In the data rows, 128 means zero.
Here are some points:
[103 101 104 103  96  95  95  97 105  92 148 107  96 214 130  98 153 154
 162 113 161 155 167 159 124 149 124 159 110 205 173 142]
[102 110  88  92 127  98  97  87 123  97 139 115  91 182 146 151 131 120
 109 225 115 105 101 103  68 122 132 133 127 145 209 184]
[172 202 183 172 205 164 161 160 113 155 130 140 129 134 124 115 114 112
 105 142 107  98  96 111 142  91 109  82  96 138 160 171]
[106 131 137 194 107 194 151 108 124  79 123  88 119 107 102 123 112 107
 126 120 134 137 125 122 165 110  97 118 141 127 107  92]
[152 145 120 106  87 103  91  91 124  97 130 100  78 128 123 114 119 121
 125 119 112 109 122 140  96 161 148 151  88 145 107 117]
[113 100 102  93  12 104 101  95 122 106 145 109 150 107 197 144 188 173
 159 130 139 153 164 155 143 124 117 120 111 106 116 114]
[107  96 130 112 228 130 142 132 134 130 145 132 201 103 119  90 119 116
 115 106 135 144 133 134 114 105 115 130 149  71 100 115]
[109 113 112 102 161 133 156 165 109 146 121 163 136 127 181 122 145 140
 102  51 108 103 100 101 113 108 103 136 182 164 107 128]
[112  94 113 113 135 121 126 132 108 120  96 131 106 135 147 124 130 148
 171 123 160 112 109 101  84 101 103 148 183 126 106 116]
[204 182 198 169 190 137 128 107  95  89 156  98 130 146  96 116 119 129
 158 124 182 152 146 115 117 102 110 158 126 129 148 161]
[110 119 107 109 154  97 101  92  99  93  99 100 146 150 100 133 121 115
 132 156 189 209 222 215 131 197 171 122 136 102 193 190]
[112 108 105  93 152  93  98 100 127 102 102 143 116 131 136 144 166 189
 165 162 124 119 124 131 115 157 146 124  73 125 110 112]
[186 204 241 254 147 255 251 220 129 141  95 110 131 153  93  93  97  93
 105 128 106 109 101  97 138 107 107 127 106 142 110 112]
[164 146 156 159 107 125 105  95 121 101 118  88 138  89 102 161 121 149
 159 122 131 118  95  96 107 101 104 136 128 122 107 115]
[119 132 148 175 158 155 139 140 176 152 144 168 134 160 113 255 104 106
 100  97  96 105 102 104 129  97 104 138 133 163 109 106]
[104 125 125 128 111 135 130 120 128 110  91 103 130 125 105 126 181 205
 172 166 167 165 155 117 123 108 111 114 138 124 108 102]
[101  99 102  95 133 104  81 101  57 117 126 185 111 141 241 146 208 188
 185  13 148 139 104 112  66 105 107 111 151 155 112 103]
[156 158 164 158 141 118  98 100  25 106 183 148 180 152 123 109 100 106
  92 196 114 123 134 162  94 182 183 153 134 160 117 109]
[160 153 153 143 126 139 118 106  97  92  81 101 161 173 126  92 177 182
 152 122 113 100 104  99  59 101 100 116 123 126 121 104]
[206 193 181 138 137  90  97  96 134 129 134 158 107 134 108 124 104  99
 110 149  95 112 109 101 133 111 124 101 134 132 164 180]
[102 102 105  91 134 112 122 155 127 202 106 170  89 125 197 130 134 107
 102 107 109  96 106 103  52 105 100  84 183 118 106 109]
[109 100 110 100 109 128 142 141  74 117 151 114 116  96 163 114 191 178
 195 163 213 201 177 150 131 118 106  79 141 121 105 117]
[112 100  93 104 140 103 112 100  73 111 122 134 135 108 113 127 100 101
 101 130 100 109  97 106  94 132 149 112 164  29 243 233]
[130 139 135 132 129 127 116 128 133 152 101 118 116 125 119 136 125 121
 107 155  96  92 106 104 122 102 107  56 163 119 106 100]
[107 110  99 101 114 100 102  94 104  94 158  95 122 133  95 100 100 103
 103 135 125 125 142 166 148 226 255 161  90 128 136 119]
[191 185 183 184 109 143 139 112 203  98 128  91 119 127  97 115 126 132
 109 181 106 106 112 105 109  94 100 108  85 141 109 108]
[199 199 176 148 122 122 125  98 110  97 115  97 171 109 100 141 133 165
 190 124 172 150 120 116 132 107 110  92 123 124 107 106]
[107 100 108 110 115 137 164 187 138 198 128 165 101 152 138 113  91 112
  96 113  99 107  95 105 143 109  97 185 124 153 101 117]
[115 115 105 101 103 108 101 114 116 132 136 130 204 119 137  84 173 184
 166 113 158 136 123 119 122 125 149  82  33 109 111 107]
[115 132 162 180 128 148 119 130 120 122  91 108  79 148  93 114 101  95
 109 156  94 107 110  96 155 122 140 156 130 177 120 124]
[ 97 102 110 100 109 127 149 165 191 178 159 171 138 139 109 134  94  84
 106 147  99 119 130 146 136 145 134 129 123 115 121 116]
[118 102 109 101 148 113 109 128 138 148  83 171 120 163 139 148 124 107
  99  56 108  99 123 131 120 146 146 141 122 117 115 119]
[125 139 138 147 168 169 171 160 126 103 106  99 125 123  90  98 103 100
 122 161 163 197 216 232 107 159 140 135 139  66 111 112]
[135 142 139 135 128 102 103  97  60  83 140  92 105 121  86  92 102  98
  95  99 116 125 154 170 104 172 139 137 132 100 118 120]
[ 85  97 110 101 155 115 143 162 122 128 146  90 114 109  93  97  92  92
 113 182 146 185 183 176 155 128 128 123 149 128 100 109]
[103 109  93 102 170  87  91 108 109 100 255 108 145 136 168 121 201 221
 222  99 169 123  94 103 114  96 107 145 131 214 160 173]
[112 129 139 131  55 158 165 161 107 128 224 104 116 115  98 148 102  99
  94 115 104  96 108 106 146 115 103 192 133 128 108 117]
[138 166 188 212 131 135 119 103 178  98  86  93 134 178 100 176 105  99
  97 130  92 108  96  97 102 116 131 140 160 138 150 130]
[107  99 113  98 151  98  95  89 123  91 121  98  96 165  99 201 142 162
 183 200 166 165 178 177 125 179 168 164 114 134 146 138]
[128 106 109 114 147 140 166 171 164 201 141 196 124 130 175 145 127 127
 107 142 113 134 154 160 137 111  97  85 156 124 109 112]
[203 198 185 146 146 107 123 124 131 129 138 130 135 118 102 131 108 106
  90 103  95  94 110 131 166 182 191 125 118 127 130 114]
[193 203 197 159 117 112 102 106 142  95 152 128 127 107 139 255 116 116
 131 126 125 117 107 105 126 112 106 116 115  78 117 102]
[111 121  92  98 127 111  97  99 114 155 142 171 128 140 167 148 127 108
 103 110 111 100 107 102   0 117 108 149 139  92 156 155]
[119 107 132 127 175 120 108 107 130 119  99 104  66 141  88  87 100 111
  91  59 100 116 106 108 152 122 159 129 112 173 240 241]
[102 106 106  99 121  89  95  97 127 110  87 133 130 156 176 127 161 148
 136 130 136 136 117 120 147 119  89 116 138 147 108 119]
[130 120 109 123 124 119 125 127  97 133 160 155 110 115 143 142 110 104
 113 110 100 104 127 137 132 179 154 128 143 141 119 112]
[126 106 112 101  99 100 137 169 217 201 139 189 157 157 126 132 108 106
  95 123  99 104 114  94 126  96 105  72 123 180 114 107]
[120 122 123 136 119 161 166 155 140 134 120 109 145 133 121 123 167 179
 152 158 113 102  93 110 134 123 134  80 132 131 126 102]
[114 105  99  93 139 102 109 115  90 140  95 140 143 150 111 127 137 151
 181  94 211 189 162 127 105  95 112 127  79 128 110  94]
[112 105 110 103 138 108  91 102 190 101 143 133 130 155 176 161 166 170
 151 183 200 203 147 118  82 111 130 117 180 112 172 160]
[109 101  99  95 155 112 121 129 146 196  84 229  90 146 154 118 125 150
 162  64 183 171 167 147 107 110 100  87 116 125 109 105]
[114 110 112 131 176 153 157 156  93 191 106 168 147 127 123 131 119 143
 125  75 113 116 114 114 135  98 117  46 137   0 116 122]
[102 107 107 112 136 118 129 139 165 149 132 154 114  95 157 127 126 121
 111 164 129 127 122 130 166 112  92 110 130 217 103 109]
[255 255 255 232 173 172 141 114  92 107 166  90 144 137  97 198 104  99
 100 147 106 100 132 145 111 136 129 108 129 137 114 112]
[193 182 135 120 116 108 124 135 157 156 184 152 157 181 161 139 164 145
 140 122 113 107 105 106 123 102 117 132  58 132 120  99]
[129 107 110 107 114 106 108 118  52 126 120 102 117 151 103 119 102 129
 152 123 191 197 174 154 138 112 117 134 125  83 102 104]
[120 131 122 150 137 226 240 232 142 145 148 102 136 160 158 105 154 135
 117  95  96  98  94  99 130 115 111 149 146 140 108  99]
[117  98 109 102 128  98 102 120 144 185 146 174 197 136 131 207 117 110
 119 134 146 137 139 125 145 114 105  37 138 143 102 108]
[136 153 134 112 104 100 107  93 130  93 127  97 141 122 110  43 135 130
 142 149 125 110 127 109 135 108 124 119 133  85 112 109]
[105 106 115 108  97 125 136 150 133 173 117 181 112 155 141 107 112 112
  98 128  99 102 108 128 106 205 177 113 125 155 109 105]
Then 24 other points, each followed by its number:
[112  95  93 100  71 103  94  93  93 132 133 195 242 175 154 116 160 137
 135 128 106 102 105  99 141 110 107 120 158  94 107 113] 0
[117 137 142 150 119 181 170 149 112 119 110 107 120 109 101 126  99 106
  95  98 106 110 100 106 149 107 115  78  80 111 176 162] 1
[138 138 161 164 128 184 166 152 170 123 143 112 124 115 164  89 187 164
 148 135 109 118 105 115 116 103 103 129 117  93 108 120] 2
[133 124 132 137 143 132 111 105 119  95 124  98 104 239 115  77 100  90
 100 132 102 106 110 117  85 112 117 160 133  93 233 254] 3
[106 100 108  99 180  92  87  95 137  91 156 101 122 128 116 118 140 155
 184 100 200 190 170 170  89 112 120 113 163 186 155 179] 4
[112 114 110 125 118 122 125 119 177 145 205 183 125 115  97  72 106  99
 100 105  95 102 100  91 161 109 132 154 111 155 116 110] 5
[133 156 171 191 255 234 225 188 141 118 140  97 134 126 117 129 130 120
 121 149 112  99 108 101  82  98 105 146 145 113 107 113] 6
[110 110 107  94 104 100 101  91 133  95 129 100 128 178 133 211 179 205
 213  93 190 166 158 129 157 123 102 126 133 124 113  99] 7
[ 98 115  98  88  90  95  97  92 149  96 123 108 102 135  96 137 144 177
 186 159 161 141 155 176  87 225 227 136 177 141 138 127] 8
[118 110  95 103 169  99 115 135 129 177 105 168 114 158 102  95 103 101
 107 164 110 102 105 105 124 118 141 158 122 166 167 166] 9
[116  91 112  95 129  94 100 109 122 116 115 163 138 118 156 130 125 117
 106 163 103 106 103 103  93 109 117 162 147 131 191 221] 10
[ 99 110 105 109  74 130 143 139 179 113 141 113  85 137  91 100  92 101
  98 135 106 110 103 103 127 126 139 138 122  72 254 255] 11
[110 103 103 112 122 138 163 185 111 151 114 134   0 103 164 121 143 128
 110 122 106 100 104  95 151 103  98 130 108 114  98 108] 12
[136 134 152 163 127 173 170 154 182 127 118  95  96 140  96 109 102 101
 113 115 153 176 175 153 106 136 127 129  93 151  96 120] 13
[130 107  96 101 128 122 121 132 130 201 106 212 131 176 125 121 104 116
 105  98 102  99 101 104 120 117 103 106 125 164 134 155] 14
[102  95 105  98 136  95  98 137 139 192 114 129 138 143 104 137 131 138
 163 113 198 183 161 141 130 114 100 149 123  99 117 105] 15
[113 132 147 159 121 143 117 107 130  99 122 100 167 128 173 178 181 170
 162 128 129 103 104 105 122 106  95 143 141 121 115 107] 16
[183 198 202 203 157 156 154 135 145 121 136 131 161  70 112 124 104 102
 103 158 109  95  99  98 114  99 104 211  86 125 109 104] 17
[108 103 108 106 103 121 148 161 116 190  19 143  83 118  99 110  97 103
 105 170 104  86 106 102 111 106  94 135 171 156 102 111] 18
[255 255 193 162 137 102  99  99 126 102 141 101  81 158  92 126  88  95
 108 135 120 124 136 142 212 161 149 146 140 105 113 104] 19
[124 135 135 142 102 136 136 129 167 117 163  94 101 139 136  97 140 152
 140  96 125 133 138 139 143 111 111 162 106 151 112 104] 20
[116 103 102  94 122 101  99  91 135 110  53 119  78 130 166 173 166 155
 144 184 151 146 175 220 173 184 135 106 187 136 109 106] 21
[147 168 161 138 122 123 125 126 152 135 130 125 151 147 109 129 107 115
 100 123 108 122 142 174 148 194 191 105 130 147 112 102] 22
[108 104 128 153 157 178 166 162 151 148 136 148 103 135 120 116 117 113
  96 116 112 101 119 119 127 132 146 139 188 107 196 178] 23
Which three of these numbered points are nearest to each point below, looking only along the 7 directions in which the first points spread most? Their numbers follow each, nearest first.
[109 109 114 130 146 163 164 164 150 123  61 105 107 133  97 114 101  87
 107 133 103 105 107  99  96  99 111 137 149 107 201 219] > 23 11 1
[138 151 141 122  84 124 111 125 128 145 137 184 118  75 126  68 106 112
 100 123 106 104  99  99 179 102 105 201 109 156 105 111] > 5 20 12
[245 213 184 162 125 155 156 156 147 129 105  93 218 129 102  63 105 118
 114 101 130 129 145 137 112 116 117  94 150 148 102 125] > 17 2 1
[119 126 161 181 142 123 106  97 103  98 129 102  87 129 106 135 104 107
 104 151 102 117 119 147 196 178 213  17 116 129 114 110] > 22 19 13
[104  89  99 112 153 135 149 149  15 179 134 169  90 143 164 101 125 119
 106 107 109  99  87  96 114 101 102 136 120 140 110 110] > 12 14 18
[124 108 102 109  82 140 177 217 129 209 112 139 116 142  99 139  98  88
 106 130 100  99 106 108 119 105  98  87 127 143 147 135] > 18 12 14
[110 107 109 101  40 163 170 157 108 104 155 138 153 161 107 127  96 101
 108 122 105  97  94 109 112 103 113 135 130 134 140 160] > 5 12 18
[ 89 104  94  97  80  98  93 102 122 115 110 140 156 192 128 111 111 105
  95 107 104 107  97 116 131 147 167 135 126 145 113 116] > 5 9 0
[147 168 154 160 122 123 116 103 128  97 121 110 129 104 196 172 194 181
 163 106 114 101  96  96 129  95 104 145 135 131 107 111] > 16 2 20
[ 99  94 108  95 172  97 119 141 115 192  97 200 121 131 157 134 125 132
 158 149 184 171 159 141 117 109 115 141 133  93 122 104] > 15 21 0
[115 103  96  95 128  98  79  98  48  78 126  94 115 120 126 120 141 148
 136 162 140 141 144 152 156 180 221 173 126 138 116 112] > 8 21 22
[192 199 170 121 136  94  95  97  92  88  87  99  83 125 145 225 170 134
 103 127 115 117 109 101 156 116 134  22 135 219 128 121] > 16 17 20
[121 112  96 100 206  94 103  97 145  95 114 113 133   9 150 138 187 180
 166 115 143 133 140 149 136 157 147 113 153 114 190 175] > 4 15 10
[154 138 159 143 154 135 120 110 120 101  84  99 103 103 109 109 106 103
 105 146  98 107  96 119 104 121 130 120 170 124 251 255] > 3 11 10
[ 93 104  94 108 129  93 106 119 119 158 145 188 194 143 157 140 127 112
 111 108  92 108  97  95 111 103 121 128 139 164 169 131] > 14 0 9
[114 100  94 100 129 100  91 109 111 154 192 160 109 139 147 104 168 156
 162  77 131 116 114 123 115 108 112  71 141  89 152 132] > 0 15 14
[117 108 101  98 147 101 107  87 112  88 132 100 125 124 159 177 208 233
 252 126 223 186 123 121 161 132 166 106 140 169 115 107] > 7 4 16
[ 98 117  91  98  95  92  99  88  74  97 133 106 125 107  87 121 112 154
 226 160 212 160 151 115 117 109 115 160 104 141 155 174] > 4 8 7
[127 189 213 249 101 255 255 228 123 154 106 111 146 127  99 171  93 101
 102 123 111 102 104  94 125 113 110 155 122 104 106 102] > 6 17 1
[152 142 121 128 122 113 102 104 139 100 119 100 195 255  97  54  98  97
 107 102  92 108  94 105 158 127 155 137 125 126 231 226] > 3 11 10
[117 115 130 143 163 113 104  97  88 102 102 104 138 104 100 100 108  99
  94 116 101 115 100 119 141 127 143 118 120 130 227 216] > 3 11 10
[113 111 124 135 104 119 118 107 118 128 136 157 165 107 109 101  94 101
 114 115 120 147 161 178 139 185 180 120 113 125 117 116] > 22 21 8
[127 125 156 190 126 213 200 198  92 122 100  95 177 208  98 178 103 107
  94 112 108 115 105 104 138 105  96 196 126 116 136 134] > 6 1 2
[104 119 135 172 129 223 214 175 174 112  99  97 207 167  98 131 103 134
 156 220 187 186 173 150 129 100 103 133  99 110 101 120] > 13 2 6
[114 117  97 107 137  91 107  83 123  91 151  83 121 139 106 100 104 101
 122 136 140 156 180 187 102 229 217 135 131 149 183 144] > 8 21 22
[ 99 117 118 119 130 129 132 136 118 117 161  99  84 134 113  76  90 106
  95  98  99 105  95 113 217 115 134 160 125 225 246 255] > 11 3 9
[115 101 105 100 163  89 101  91 130  82  83  87  94 152 111 128 129 133
 155 129 173 158 161 148 203 204 231 156 110 120 127 128] > 8 21 4
[113 101 108  92 132  96 104 104 124 103  98 143 126 108 152 127 125 134
 169 178 154 152 121  99 122 100 110 143  53  71 179 192] > 4 10 15
[ 82  99  83 104 143 103  93  91 122  96 186 107  92 146 144 141 189 184
 177 131 171 155 164 176 125 215 213 121 136 171 108 114] > 8 21 7
[205 209 204 185 123 131 103 101 107 100 123 111 150 133  98 162  97 113
 113 152 140 162 173 157 112 139  98  67 119  27 117 105] > 19 22 17
[113 111 102  97 149 100  92  91 174 111 130 117 171 169 168 123 161 159
 125 113 112 122 110 120 129 138 128 144 113 115 205 199] > 10 9 4
[134 150 151 158 177 177 167 159 153 126 148  99 125 130  90  94  97 108
 106 104 109 104 106 103 131 118 132 126 133 119 140 146] > 1 23 6
[102 113  97  95 119  98 103 100 150 100 190 145 138 138 180 106 199 193
 209 147 171 157 149 120 119 115 112 130 144 134 112 111] > 7 4 15
[109 102 105 113 172 135 136 154 174 151 128 131 103 126 100 106 100 101
  95 141  97  91 101  94 120 101 109 165 136 120 141 147] > 23 18 9
[109 110  99 115 179 120 133 132  60 132 122 110 111  86  96 134  92  96
 109 147 100 112 100 107 122 122 141 129 130 145 255 255] > 3 11 10
[133 176 182 155 125 103  97  97 139 101 227  98 131 117 104 130 111 142
 178 113 143 124 117 116 124  93 116  79 133 100 134 136] > 16 2 20
[114 111 109 101 108  97 103  96 159  93 127  99 118 122 143 113 193 194
 188 139 184 146 126 112 148  97 101 143 140 113 177 178] > 4 7 16
[206 179 185 160 115 118 103 101 127  86 106  97 118 128 102  43  94  92
 105  95 105 105 109 105 113 125 177 130 109  91 137 137] > 19 17 1
[215 201 193 158 145 110 119 120 132 141 157 127 131 149 115 128  93 101
 111 152 143 148 152 150  31 128 115  83 115 132 101 123] > 19 22 17
[121 120 137 124 116 104 100  88 168 108 143 132 138 133 118 139 107  95
  97  97 104  99 103 106 132 111 111 121 105 144 124 122] > 5 9 14
[167 176 174 184 123 153 118 115  98 103 152  88 115  71  97 119  97 103
  90 127 100 122 138 157 177 221 255  97 121 118 166 148] > 19 22 1
[119 135 147 181 154 239 216 180 127 110 120 102 138 140 125 136 161 162
 152 113 116 107 111 114 126  97 102 109  45 167 105 112] > 2 6 20
[113 100 104 110 147 100  87  93 171 111 139  95 111 156 111 137 133 157
 154 184 113 135 171 193 122 168 138 106 133 124 114 113] > 21 8 15
[108  94 105 103 137 117 131 146 127 184  84 187 102 143 115 120 124 142
 146  89 129 105  90  97 133 101 105 181 152 111 107 108] > 12 14 18
[108 108  97  96 171  89  92  85 182  93 164 113 131 122 156 210 175 200
 211 117 195 166 165 158 126 132 113 133 148 134 111 109] > 7 4 21
[113  93  95  97 141  91 100  84 137 110 173 128 144 131 183 127 190 223
 237  93 222 190 160 161 129 114 119 116 141  76 101 104] > 7 15 4
[113 104 127 123  97 129 133 123 111 111 122 109  73 124 101 136 102  95
  98 105  98 115 111 107  63 155 164 128 164  93 250 255] > 3 11 10
[195 193 165 159 128 120 108 103 104  90 187  97 127 101 144 149 153 134
 117 136 134 164 191 178 122 114 106 182 181  61 119 110] > 19 22 16
[106 102  99 102 113 108 101 136 142 137  66 172 130 125 175 136 127 115
 124 100 184 177 151 130 113 103 115 164 227  99 105 111] > 15 0 21
[120 100  98 105 135  99 104 102 121 113 192 134 150 130 210 152 206 154
 122  88 109 110 116 123 120 133 140 145  87 126 117 110] > 0 16 20
[126 135 130 155 184 191 196 187 118 146 122 135 140  96 172 126 166 159
 140  87 111 114 101 115 176 105 101 147  99 142 107 107] > 2 12 20
[125 140 134 151 121 193 160 136  84  89 137  95 174 158  97 139  85 103
 106  96  95 102 109 100 127 120 126 136 149 186 156 147] > 1 23 20
[120 119 134 130  55 148 131 105 143  89 121 100 132 143 153 139 172 145
 114 143 103  94 112 121 137 122 143 143 139 181 121 115] > 20 5 16
[110  99 104  89 121  95 105  96  80  96 129  94 103 108 114 215 124 134
 127 124 121 122 133 142 112 182 230 162  70 174 191 159] > 8 10 9
[103 108  92  96 141 109  89 113 131 149 117 179 123  98 169 123 128 108
 108 117  94  87 103 105 119 110 122 106 144 148 136 151] > 14 9 10
[129 117 119 129 152 114 117 106 187 106 117 111 119 125 178 153 194 204
 178 124 185 164 152 146 132 113 104  95 124 126 110 107] > 7 16 15
[136 149 165 172 126 182 162 154  54 110 106 103 170  81 106  70 143 186
 204 127 184 160 117 107 156  89 106 127 151  99 106 113] > 2 16 20
[160 155 153 175 105 175 165 163 151 119 124 104 126 123  93 170  98  93
 102 127  98 105 120 130 163 221 233 116 136 128 123 124] > 22 19 13
[108 104  87  95 171 101 116 124 117 129 119 101 136 119 101 122  87  85
  92 121 102 109 122 142 139 192 215 142 143 167 203 201] > 11 9 10
[103 110 104  92 152  92 100  97 111 100 134 130 123 185 162 142 129 148
 167 147 172 145 120 109 131 105 146 115 179 126 137 136] > 4 15 7
[ 96 103  95 101 110  98  99  93  87 102 107  96 115 141 124 144 166 196
 209 129 193 179 150 143 154 141 142 166 125 181 154 152] > 4 7 8
[108 101 107 102 134 104  94  92 124  95 113 104  91 139 147 105 150 142
 128 128 112 126 143 181 147 241 201 107 170 124 105 111] > 8 21 22
[111 104  95  93 142  91  94  95 126  81 126  93  65  85 106 127 123 148
 159 126 192 202 195 221 112 221 192 165 133 119 141 147] > 8 21 4
[188 160 139 120 126 127 149 154 123 113 133  89 106 120 104 127 105  98
 107 126 112 105 106 100  91 121 108  93 121 148 157 141] > 1 17 2
[214 179 153 134 130 136 142 125 135  96 179 101  99 137  95 244 102  99
  96 131  94 103 111 123 182 186 172 134 150 108 106 116] > 19 22 17
[117 104 106  97 115 104 116 121 159 144  74 178 124 133 184 109 137 119
 113 106 103 111  95  99 154  90 130 129 140 119 118 108] > 14 0 12
[104 119 117 121 123 134 161 181 114 167 137 135 157 144 130 109 121 107
 104  80 108  99 103 102 148  97 110 147 214 111 112 106] > 12 18 14
[175 188 168 139 110 111 104 119  40 130 111  94 125 112  94 157 103 110
 107 162 103  94 106 103  99 132 157  79 159 114 164 156] > 19 1 22
[163 158 130 117 151 106 107 105 141 117 148 129  70  54 115 116 103 102
 102 143 115 127 130 149 132 127 110 110 128 125 109 108] > 22 1 13
[176 170 163 153 121 111 112  99 129 105 130 115 148 105 212 102 169 142
 122 112  97 110 107 100 132  94  88 158 147 120 111 112] > 16 2 20
[104 105 101  98 167 112 118 112 106 120 109 119  90 135 102 163 106 100
 109  96  99  97 105 103 134 121 146 162 154 109 240 225] > 11 3 10
[101 110 121 128  73 155 171 178 122 126 169 105  84 186 149 116 127 123
 114 148 113 112 120 131  86 163 183  99 105  92 131 121] > 5 20 12
[107 102  95  92 127  94 104 101 135  94 141 133  74 168 133 134 112 102
 110 157 108 102 120 101 158 133 185 135 123 154 233 211] > 11 10 9
[103 106  92 102 158 101 104  85 127  90 142  92 124 125  88 159 108 127
 153  71 164 158 139 126 137 114  99  63 144 123 163 137] > 4 15 21
[123 132 143 150 178 191 198 207 119 210 160 195 169 162 122 181 103  92
  99 121 105 103 107 100  88 102  98 129 162 166 109 115] > 18 12 1
[140 150 159 166 159 157 146 150 108 166 125 166 160 119 131  72 107  96
  97 178 105 107 111  97 136 110  99 105 126  87 101 126] > 1 18 2
[102 104  95 102 137  93  95 112 160 146 167 231 153 131 249 127 194 146
 129 129 121 118 111 107 157  96 103 162 130 125 106 102] > 0 14 12
[232 245 243 234 112 188 162 138 122 106 138 130 154 129 171  92 179 158
 152 130 112 113  94  93 130  88  99 185 125  97 106 102] > 17 2 6
[108 110 105 100 128  97  94 114 167 146 128 169 127 100 131 129 103 127
 147  60 158 133 119 111 125 110 115 135 188 109 177 191] > 10 9 14
[108 106 116 103 236 152 182 200 140 209 107 161  71 132 119 130 106 118
 145 130 183 154 140 113 117 116 108 132 190 110 104 115] > 18 23 12
[115 112  91 106 120 121 146 177  65 187   9 178 134 124 194 143 153 149
 132 112 162 175 197 174  29 149 114 177 144 122 108 112] > 15 0 12
[112 105 102 107 143  85  99 100  81  96  95 118 122 124 179 157 210 197
 196 157 167 152 150 147  66 133 109 138 142 103 115 100] > 7 4 15
[ 93 114 104 101 139 103 101  85 138 141 130 179 167 134 159 130 140 129
 122 116 101  87 110  93 138 112  93 113  90 120 110 103] > 0 14 5
[129 150 145 162 130 150 150 146 155 124  78 102 167 157 105 123 134 137
 140 141 122 104  97  95 129 109  97  71 158 134 115 104] > 2 1 16
[109 111 112 103 132  94 113 120 130 176 131 147 123 134  97 139 102  93
 101 114 101 113 121 128 122 183 180 131 131 128 159 156] > 9 5 14
[102 106  96 104 142  97 100  88 114  97  68 126 145 143 173 146 173 151
 170 121 139 123 121 102  53 111 105 122 121 132 142 161] > 4 10 0
[174 174 146 145 144 119 108 104 104  86  91  95 113 150  92 145  98  97
  97 137 100 112 107 120  99 138 152 119  85 154 160 152] > 19 1 22
[127 103  96 102 116  99  90  91 150  95 159 105 111 116 155 121 181 148
 129 100 119 133 143 166 102 171 180 130  55 126 117 121] > 8 0 21
[ 97 114  98 105  18  94  96  86 142  97 167  94 140 141 106  84 193 233
 247 123 224 204 195 182 137 158 152  62 115 103 127 109] > 7 21 8
[185 169 146 135 137 111 114 107 129  93 133 101 202 157 106 102 101 107
  91  85 103 100  99  96 129 113 111 229 123 123 185 151] > 1 17 3
[110  94 101 100  66 106 106  84 171 102 145 168 110 131 177 130 126 115
 123 149 107 110 101 101 107 111  88 126 141  38 109 103] > 0 14 5
[111 113 134 149 118 186 176 153 127 114 115 111 148 130 101 129 105 113
 122 123 166 210 231 219 161 155 142 118 126 125 110 117] > 13 15 21
[136 145 135 134 128 138 154 168 119 146 149 114 114 120 101 154  91  96
 106 112 175 176 163 129 135 111 109 125 134 134 114 102] > 13 1 22
[110 102  97 102 175 101  98  98 115 102 124 124 145 158 232 116 239 212
 192 120 168 159 166 163  97 158 155 132 130 152 111 114] > 7 4 15
[114 128 130 154 115 214 201 184 133 149 113 122 135 141 121 131 130 144
 137 106 113 115 101  97  90  99  94 131 145 120 115 112] > 2 12 1
[108 104 104 107 171 102  99 114 140 161 120 225 135 125 190  75 150 128
 118 145  93 102 104 103 159 135 159 131 148  64 133 122] > 14 0 18
[122 128 130 130 132 137 130 112 143 104   0  88 102 140  99  96 113 116
 126 130 157 163 142 153 111 137 144 145 126 138 126 123] > 13 1 20
[128 107 100 108 182 121 118 117 125 122 122 108 107 129 103 184 102 100
  94 120 100 110 105  93 133 125 181 121 156 157 151 133] > 9 10 23
[217 192 159 127 104 115 133 183 246 228 108 224 160 128 167 151 115 127
 113 100  95  97  99 109 136 100  97 137 191 135 106 121] > 14 18 5
[135  95  95 100 118  89 105 113  26 150 130 181 128 136 172 144 124 123
  99 108 106  96 108 102 138 117 105 115 135 136 107 116] > 0 14 5
[114 108  85  99 107  91 111  95 125  98  97 118 122 122 154 158 183 180
 191 109 166 153 132 124 110 108 100 144 127  88 107 115] > 7 15 4
[129 133 143 148  83 159 175 158 123 138 151 114 131 113 136 121 219 213
 183 135  99 114  84 104 153 109 101 145 159 126 102 112] > 2 16 20
[128 146 140 145  52 152 123 121 161 103 132 102  87 141 124 121 166 148
 129 188  96 103 105 102 159 117 120 102 128 137 143 141] > 20 16 2
[108  99 112  96 129 113  98 101 179 124 137 155 135 112 163  89 182 191
 217  98 224 208 176 143  94 108 106 121 119 130 103 108] > 7 15 4
[190 191 202 194 171 129 110  91 164  99 101  99  85 140 145 109 178 184
 166 132 151 137 117 112 134 109 105 122 117 116 112 122] > 16 2 17
[133 129 129 136 114 135 140 134 124 101  75 106 148 142  95 128  89 110
  98  95  97 115 142 161 123 157 138 118  85 118 107 113] > 22 1 13
[119 126 135 132  79 126 118 101 123 103  85 128 132 148 138 128 118 110
 108 129 122 137 149 186  82 187 157 164 107 121 109 102] > 22 8 20
[124 123 139 128 141 119 115 120 127 116 162 145 125 144 151 152 126 110
 101 134 105  92 115 108 125 103 101 132 160 174 115 123] > 5 14 9
[111 123 116 115 116 150 157 179 125 188  89 217 100 146 150 162 117 111
 107  87 108 109  91  99  94 103  86 119 171 138 110 122] > 14 18 12
[139 148 135 132 132 130 122 114 125  93 117  98 152  98  96 142 111  94
 105 103 141 154 187 189 151 195 176  91 150  98 113 106] > 22 13 21
[183 175 144 121 158 107 108 104 161  88 124  94 131 107 100 142 120 131
 151 105 128 112 115 109 133 103 106  82 177 119 106 100] > 16 2 1
[117 115 104  96  94  99 105 125 159 173 162 208 117  84 120  90 105 100
  97  98  96  91 105 131 202 125 104  84 148 166 106 104] > 5 14 18
[104 101 108 106 151  85  99  96 105  95 119 106 126 115 104 160 134 165
 165 139 186 181 183 184 117 228 235 127 100 131 140 130] > 8 21 4
[140 149 140 156  98 116 104 102 161 108 131 102  14 116  87 118 108 116
 109 105 128 136 138 142 111 149 158 136 119 104 123 114] > 22 20 1
[174 195 204 192 138 142 113 101 104  90 100  99 134 150 104  96 102  96
 103 177 100 103 103 110 112  85 110 160 119 198 142 131] > 17 19 1
[ 97 113 104 116 137 113 123 131 114 169 123 183 122 119 212 135 228 235
 227 104 190 144 126 120 185  97 105 159 187 144 113 119] > 7 16 15
[117 112 104 102 121 114 136 150 148 163  73 113 112 121 106 145 110 122
 127 176 163 186 178 182 124 166 142 137 127 131 141 141] > 21 15 13
